rotation ticks, each row followed by its count of ticks:
The counts run from 0 to 151.
[ 10   5  -4  17  14  -2  -2 -10 -15 -11 -12 -15 -10 -16  16  -1 -20  12
   3  19 -30  -1  -3 -11   5  -1 -13   7  19   5   7   1  -7  12  -4  -4
   6   3   1  -1 -15  -1   2  -5   4 -28  -2   2   1  -8  -7  -3 -10 -20
   0  11  -1  -4   5  -7  -1 -10   3 -14 -11 -13   6   4  -1  -1  22] | 21
[ -2  -8  25   2   9   6  -8  -5  -2   8  -7 -19 -13 -11  15  22 -18  15
   2  15 -28  -2   0 -13   7  17   0   0   1  -8  16   4   4  -6   5   2
  -9  -4  -3 -19   0  -4  -5  13  -5 -17  -4   4  -5 -13 -15  -8 -11  -2
 -12  -6   6   5   6  -9   4  -5  -6 -12   9 -12 -10  13  -3  -5  29] | 138
[ -7 -14  12   9   8  -2   9  -9 -17   0  -7 -15  -2 -11  20  20 -13  22
   5  13 -29  -1   9   5  -4   5 -13  -5   8   8  10   0  -4  -2   1   4
   2   7   2  -1  -8   6 -22  -8  -8  -9  -5   1   1 -21  10  -1  -8  -4
 -14  -2   6  11  -2  -4   3  18 -10 -24  17  -6  -2  12   0   3  19] | 60
[  8  -4   1 -10  18   3 -11   0   5  10   3  -2 -22   7  14  13  -9  20
   9  15 -21   0 -13 -10  -2   7  -4  -2   4   2   9 -11 -13  -7  10 -15
 -18   4  -4 -13   4  -2   3   5  -7 -14 -22  -6   1  -3  -3   1 -21 -16
 -20   4   4   5  -3  10  18   2 -17 -19   6   5  12  12  -1  -9  14] | 11
[  0  -9  14   3   6 -16   6 -10   3  12 -10  -8  -8   5   7  18 -10  13
   8  14 -31   5 -15 -12 -14   6  -7   6  -2 -11  10  -3  -6  -5  -1 -25
  -6   7   5  -7 -10  -4   0   0  -8 -11 -10 -11   2 -19  25   8  -9   2
 -25   3   9   9  -1   2   8   4 -15 -15  12 -12   1  15  -3  -2   1] | 143
[  7 -11  -3   2  19   3  -7  -6 -17   2   9   2  -2   0   5  15 -15  14
  11  26 -19  -7   4   2 -10   5  -3   5  13  20   7   5  -3  -5   3 -13
  -1   2   0  -1  -5   4   1   9  -2 -15 -19  -5   0 -12 -19  -8  -5 -21
 -16   4   3   7 -18   9  19  13  -5 -26  -2  -4   1  -3  -1   1  28] | 93
[  0   0   4   5  13  -9  -3  -8 -19   0  11 -14  -1  -2   7   6  -9  21
  13  27 -17  -2  -4  -1 -14  -5 -11  16   5  23  10   6 -12  -5   4 -21
  10  -1   0  -7 -16  -4  -4   5   6 -12 -10  -5  -7 -11  -9  -5 -10 -11
  -8   0  10  10 -16   9  20  11  -7 -18  -5  -8   2  -6  -4  14  18] | 95
[  2   2  -3  11   8 -13  -6 -16 -10  11  -3  -5  -1 -12   2  24 -25   3
  11  12 -31 -13 -17  -8 -13  -7 -14   9  14   7  14   5   0 -13   1 -22
   3   8 -12   1   2   4   0   2   0 -19 -10  -2 -15  -4  -4  -1  11  -9
 -19   4  12   2 -16  19   1 -13 -14  -3  -1  10   3  18   0   1  -5] | 70
[  9  -2  20  12  16  -5   6   2  -3   1  -8  -2  -5  -9  24  14 -17  11
   8  19 -41  10 -12  -2   1  -7 -21  -4   6  -1   3  -3 -11  -4  -7  -5
  -3  10  13   2   3  -8   3  -5   7 -15  -5   0  -6 -20   8  -1 -11   3
  -4   5   3  20  10   0   6  -6   2 -10  -3  -3  -5  12  13   2  19] | 41
[  9   1  16   3   2   0  -6 -13 -20  -4   6 -31 -25  -4  16   9 -20  29
   0  18 -19  11  -5   2  10  -5 -14  -3   4   3   4  -7  -7  -3   3   3
   0   4 -13   4 -14   4  -2   3  12 -23 -17   4  -5   0  -1  -2 -10  -8
  -5  -3  16  -1 -10  -6  -7 -10   4 -17   6  -1  -9   4   4   1   9] | 3
[ 10   3  10   9  16  -9   1  -3  -5   1  -2 -15 -10  -6  11   5 -20   9
  11  16 -42  13  -4 -11   2  -1 -17  -2   0   3  -3  -2  -8  -4  -8  -8
   4  10  10  -3  -4 -14   3   0   3 -15  -2   6  -6 -31  -3   5  -8   1
 -15   0  12  15   5   2  15  -7   5 -19  -6  -5  -4  19  -1   8   6] | 39
[ -4  -5   1   3  14   4  -2   2  -8   9  -4 -26  -1  -9  22   7 -14  16
  10  10 -37  13  15  -7  -4  12 -12  -4  13  12   5   3  -7  -7  12   5
   0   5  -4 -12  -1  -6 -15   1  -7   0  -6  10  -5 -19 -16  -4 -13   1
  -5  -7  12  -7   2  12   9   8  -4 -12  -1  -2   7  17  -2  -2  26] | 57
[  2   6  21   5  -4  -4  -4  -6 -17  -6  -7 -19 -27  -7  13  18 -23  18
   0  19 -10  15 -19  -6   2   2 -15  -9  -1   2   5  -9 -14   1   1   4
   0   6 -12  -5  -8   5   2   2   6 -32 -11   0  -6  -6  -4   2  -2  -7
 -14  -4  19   3   3  -1  -8 -11  -7 -19   9   1   4   8   9   9  -3] | 5
[  5   3   5   6   5  -1  -5 -14 -14 -11  -9  -9  -6  -6  13  20 -17  20
  -8  31 -22 -15   0 -10  -2  14 -12  12  18   4  14   9 -18  -3   4  -5
   3   2   8 -15  -5  11 -11  14  15 -20  -8  -3  -4  -2   8   1 -20  -8
   1   0   0  -7  -8 -10  -5 -17   0  -7  -3  -8   0  -7   1   6   9] | 100
[ 15  -3   2   0   0   1 -11  -8 -20  -1   6 -30  -5   1  12   4  -7  16
   7  20 -32   6   6 -11  -2  -6  -2  10   4  10   0   3 -12 -20  -2  -6
  -2   6  -9   0 -13   6  -4   9  19 -20 -14  13   6  -8  -9  -6  -9 -10
  -5  -6  17 -20  -1   0 -10  -1  10  -8 -12 -13  -7   4   4  -6  10] | 0
[  7   6  15   7  10 -12  -4 -14 -15 -14  12   2 -25  -3   7  10 -13  17
  -2  23 -20   5 -13 -12   2   9  -9   3  -2   6  11  -4  -7  -1   0   5
  -5   5   3 -12  -5  -6  -4   8  12 -22  -8   5 -11 -12  -7  -7  -8 -15
 -13   0  10  15   0  -8   3  -4 -13 -28   6  -1  -4  15   4   0   1] | 117
[  5   7   7  -4  17   2 -12   7   7  -1  -8  -6 -12  -1  15  11 -20  15
   8  21 -25   7 -13  -9  -3   2 -10  11   8   3   1   2 -21   3   3 -10
 -10   5   6 -18   7 -14   4   8   7 -21 -11 -10 -11  -7   3   6 -22  -9
  -7  -7   4  17  13  -5  19 -15  -8 -12  -2  -9   6   3   1   5   7] | 121
[ -3 -11  17  -2  12   1  -7  -8   1  14  -3 -23 -19  -3  16  17 -20  23
   8  12 -28  -7  -4  -4   5   9  -3  -4  -4 -10  13  -9  -2  -5   6  -4
  -9  -2  -4 -15  -5   1  -4   9 -12  -6 -12  -4  -6 -11   5   7 -21  -3
 -17   1   5  12   2  -3  17  -3 -12 -12  10  -4  -4  17  -8   3  20] | 140
[ 19   0  -3   3   5 -11 -11  -7   2   0   3  -4  11   9  11  13 -16  14
   8  12 -40  -4   1 -18  -6   7  -7   8  18  -3   1  -4  -5 -25   0 -14
  -3  10   8  -5  -3   0   7   8  17 -13 -10  -4   3 -14  15  -2 -10  -4
 -11   8   3 -11   1  11   7 -14  -5   0  -5   5  -5  22   6 -10   4] | 147
[  7 -11  -4   3  16   6 -10  -4 -20   0   5  10   0   0   5  22 -14  11
   9  28 -22  -4   4  -3  -9   8   0   0  13  16   8   6  -5 -11   5 -15
  -5   0  -1   0   2   5  -3   7   0 -10 -21  -2   4 -10 -20  -9  -3 -21
 -21   4   6   6 -11  11  14  10  -6 -26  -2   2   5   1   2  -6  24] | 92
[ -6  -8  17   5  -2  -1   5  -4  -9   1 -11 -15   6  -2  18  27 -20  21
   6  15 -23  -9   2   0 -11   7 -13   0   2  10  12   5 -13 -13  -3  -1
   4   8   2  -3 -13   5 -14  -2   2 -19  -2 -12   7 -21  16   2  -5  -1
 -19  -2   7   9   4  -4   7  14 -11 -15  16 -10  -5  14   6  13   5] | 62
[ 13   8  -7   4  10  -9  -7   2  -8 -19   8  -8   4   6  11   6 -19  12
  15  20 -27   5  -3  -9  -5  14  -6  13  22   7  -1   6 -11 -13  11 -18
   6   7  12 -14 -10 -11   3   6  28 -17 -15  -1  -2 -18  12  -5 -15  -5
   2   0   3  -1   0   1  10   4  -5 -17  -3  -5   4   5   3   0  11] | 17
[  5  -3   3  -2   0   3 -12  -5  -4   3  -2 -12   5 -11  18  10 -11  14
   9  20 -28  -9 -13  -4  -9  -5  12  22   9   4   9   0  -7  -9  -5  -5
 -16   9   0   1  -3   3   7  -1  -7 -28 -10  -9   3  -6   5  -6  -3 -25
 -18  16  14   8  11   1   7  -8 -12  -5 -12 -13  -2  17  -1  -8   2] | 46
[ -2   0  -2   9  10 -12  -6 -14 -18   9   1  -5   1 -10   1  25 -22  -5
  10  16 -34  -4 -14  -8 -15  -8  -8  14  15   7  10  13   1 -11   1 -19
   2   8  -6   1   4   1   0   8   5 -13 -11   4 -17  -9  -9  -3  14  -5
 -15   1  15   5 -14  17  -1 -10  -8  -6  -6   5   1  13   1   1  -3] | 71
[  4 -11   6  -2  13   1  -6  -7  -7   8 -15 -24 -20  -2  15  26 -22   3
  10  14 -27   5  -4   5   7  -6 -11   0  12  -9   8  -1  -2  -7   7 -25
 -13   8 -14   0  -6   6 -11   2  11 -15 -22   5  -4   3  10  10  -3   1
  -9 -12  10  -3  -8  -3 -18  -5  -1  -4   7  -6   6   1  -2 -10  12] | 106
[ -9 -12   5   6  14  -1   1  -1 -13   8  -2 -24  -3 -13  20   9  -9  17
   7  12 -39  10  15  -5   1   4 -14  -5  12   7   8   1  -7  -3  11   3
   0   5  -1  -7  -3  -1 -23  -4 -10   2  -3   9  -6 -18 -10  -2 -14  -3
  -9  -6   8   0   3   3  10  12  -4 -16   5  -2   6  14  -3  -6  26] | 58
[  4   1   5   1  11   2  -7  12  -8   3 -11   5  -1   2  11  30 -24   6
   8  16 -19  12  -9 -10 -12   3 -12  -9  20  11   6   7 -12 -10  13 -21
  -6  10 -11  -5   6  -1  -8  -3  11 -19 -15 -10   0   1 -13  -4   5  -5
 -15  -5  11  -3  -3  23   9   5 -11 -16  12   6  12   6  13  -9  12] | 89
[ 12  -9   8 -10  17   7 -13   6   5   9  -1  -2 -19   6  15  17 -16  20
   6  19 -19   5  -9  -9   2  16  -1   0   6  -1   4 -11 -12  -6   9 -13
 -21   3  -4 -14   9  -5   6  11  -3 -16 -22  -7   4  -2  -7  -1 -18 -11
 -17   2   6   4  -5   9  15  -6 -13 -15   6   1   9   8   4 -13  20] | 10
[ -2  -3  -4   1   4   3  -6   4 -15   6  -9 -19   4 -11  18  17 -23   7
  11  12 -25  13   6  -6  -9  23 -12   9  26  14   1   1   0   1  12   8
   1   7   5 -19   1  -8   2   9  -6 -12  -4   8  -2 -22 -14  -1  -6   1
  -5   0  13 -16  -2  11  -2   3  -4 -11  -7   1  12  15  -1   0  14] | 55
[  1  -9   2  -3  -5   0 -15  -2  -3   7   3 -19   5 -10  21   6 -12  17
  11  17 -28  -3 -11   3 -10  -4  10  32  15   5   7  -2  -2  -5   2  -9
 -12  13  -2   2  -6  -2   7   1  -6 -23 -12 -10   1  -1   4  -7  -3 -18
 -15  15  17   7   5   1   9 -10 -15   0  -7 -13  -5  15   0 -11   4] | 47
[  7   7  11   0  12  -1  -9  -4  -2 -11   0  -3 -17  -4   9  18 -23  13
   6  24 -20   2 -15  -3  -4  11  -9  13   6   4   7   3 -11   6  -2   1
  -3   6   6 -17   3 -16   7  12  11 -27  -9  -2 -11 -17  -3  -2 -11 -14
 -15  -2   8  19   4 -15   9 -10  -8 -20   2 -10  -1   8   1   8  -1] | 119
[  4  -7  -1   2  17   1  -8  -8 -20   1  13  -8  -2  -3   4   9 -12  20
  16  24 -16  -7  -1   2  -9   1  -8  13   5  26   9   5  -7  -4   2 -15
   5  -2  -1  -6 -12   0   0   5   0 -12 -17  -5  -1 -14 -12  -8  -9 -15
 -15   2   8   7 -19  12  21  15  -7 -21  -4  -5   1  -2  -4  11  23] | 94
[ -5  13  18  19   1  -3   1  -6 -17   0 -13 -21 -12 -15  12  14 -18  14
   5  13 -24  11  -7 -18   3  14 -11  -3   9   3  12   4   0   2   6   1
   7  -5  -6 -11 -17   0   2   8  -2 -25   2   6  -4 -13 -13  -6   1  -6
  -7   0  12 -12   9   7  -7  -2 -11 -16   1  -5   6  13   4  10  16] | 135
[  7  -4   3  11  -1  -8  -2  -8 -23  -9   1 -27  -5  -7  16   0 -20  22
   8  14 -20  17   5  -4   1   5  -6   2  24  -2  -2  -1   8   8  15  -8
  14  -1   0  -2 -26   3   3   2   7 -23 -12   0   3 -10  -1   0  -7  -5
   3   7   8 -12  -2   4  -4  -8  -1 -18   2  -3  -3   4  -5  -3  25] | 132
[ 11  -7  11   2  -1  -8  -2   2  -3   7  -4 -10   5   1  12  17 -18  22
  -3  15 -33 -10   3 -16  -9  -1  -3   7  17  -3  11   4  -8  -6   2 -22
   1   9  -1   4   0   9  -5  -1   0 -14   1 -23  10  -2   0   0  -6  -6
 -15   5   9  -1  -4   8  18 -22   0  -5   8  -9 -17   7   4 -12  10] | 66
[  4  -8   1  -6  15   1  -5  -6  -4  10 -19 -25 -22  -3  12  15 -19   5
   9  12 -32   1  -4  -1   0 -10 -11   6  11  -9  10   2  -7  -1   1 -25
 -10   8 -16  -1  -4   2 -14  -1   8 -17 -17   6  -6   3   2   9  -5  -3
 -11 -10  12  -4  -6  -8 -14  -9   2  -6   3 -14   6  -2  -3 -10  10] | 105
[  8   3  19  12  11  -3   5   0  -2  -4 -10  -2  -1  -8  26  20 -17  15
   6  18 -38   5 -13  -1   4  -3 -15  -5   6   2   7  -7 -15 -10  -6  -4
  -9   7  12   1  -1   0   2  -5   9 -20  -5  -2  -4 -12  15  -3  -8  -5
   0   7  -1  17  12   3   4  -7  -4  -6  -2   1  -2  13  18  -4  17] | 42
[  0 -10  21  -1  10   7  -9  -6   0  14  -6 -20 -17  -8  17  20 -22  20
   3  13 -27  -4   1  -6   8  18  -1  -2  -2 -10  13  -4   3  -7   5   1
 -11  -4  -4 -18  -2  -3  -3  16  -9 -10  -8   0  -5 -13  -2  -3 -18  -4
 -13  -4   4  11   2  -8  12  -2 -10 -11   7  -8 -11  15  -8   0  26] | 139
[ -6  -2  -1   3  -3 -17 -10   0 -10   1  11 -22   1  -7  21   9 -14  18
  12  15 -23  12 -10   4  -8  -2   0  18  31  -2   4  -3   4  -3  25 -18
   1   6  -6  -5  -3   1  -4  -3   1 -15 -16  -8 -10   1  11   3  -8  -4
  -1   8  18  -1  -4  14   2 -13 -18  -3   1  10   4  14   1 -12  -2] | 50
[  6  -5   6  -2   3   0 -12  -7 -15   7  -9 -17 -11   5   9  27 -20   7
  13  19 -16   7  -9   7   1   2  -3  -9   6  -1  -2  -5   0 -17   9 -22
 -11   0 -12   4 -10  14  -5  10  13 -22 -30   4  -4  -4  18  12  -2  -2
 -14  -6   9  -8  -3  10 -14   7  -7 -14   4   3   9   6   4  -5   9] | 108
[ -8   7  10  11   7   2  -7  -2  -8   1 -15 -27  -7 -18  17  17 -22   7
  12   9 -28   0 -10  -5  11  -7  -3   8  11   2  14   5  -7  -4   8  -8
  -4  -2 -16 -11 -15   2 -12   2  12 -24  -7   1 -15   0  -3  -9  -4 -11
   2  -3   6   5  12  -6  -8  -1 -11  -7  -2 -13   5  10   1   1  20] | 24
[  6   4  -2   2   5   5 -11 -17 -10  -4 -13 -16 -11  -8  10  19 -24  22
  -5  23 -22 -18   1  -9   3  10 -11  11  14   7  11   5 -19  -2   1  -2
   1   1   3 -18  -3  10 -11  15   9 -21  -6  -3  -3  -1   2   7 -18 -11
  -4   2   3 -14  -6  -8  -6 -20   1  -4  -7 -10   6  -4  -3   6   5] | 101
[  5   3  19   5   3  -5  -4 -11 -17  -9  -2 -27 -27  -4  14  13 -21  25
  -3  17 -14  10 -14   1   7  -4 -18  -6   2   4   1 -11  -7   1   5   1
   1   4 -12   0 -11   4   2   3  10 -29 -12   2  -4  -5  -1   2  -7  -7
  -8  -2  16   1  -5  -1  -9 -12  -2 -20   9   0  -3   6   7   6   2] | 4
[ -6   5  13   8   8 -17   2  -4 -22  -8  10 -10  -4  -5   7   7  -3  21
   4  31 -28   6  -9  -8 -13  -2 -11  14   9  12  14  15 -18  -2   7 -21
  10  -3   6 -11 -13   2 -16   6  14 -10  -6  -5 -11 -10   0  -6 -13  -3
   1  -5  11   7  -6   0   9   1  -8 -14  -2  -9  -1  -9   2   8  11] | 97
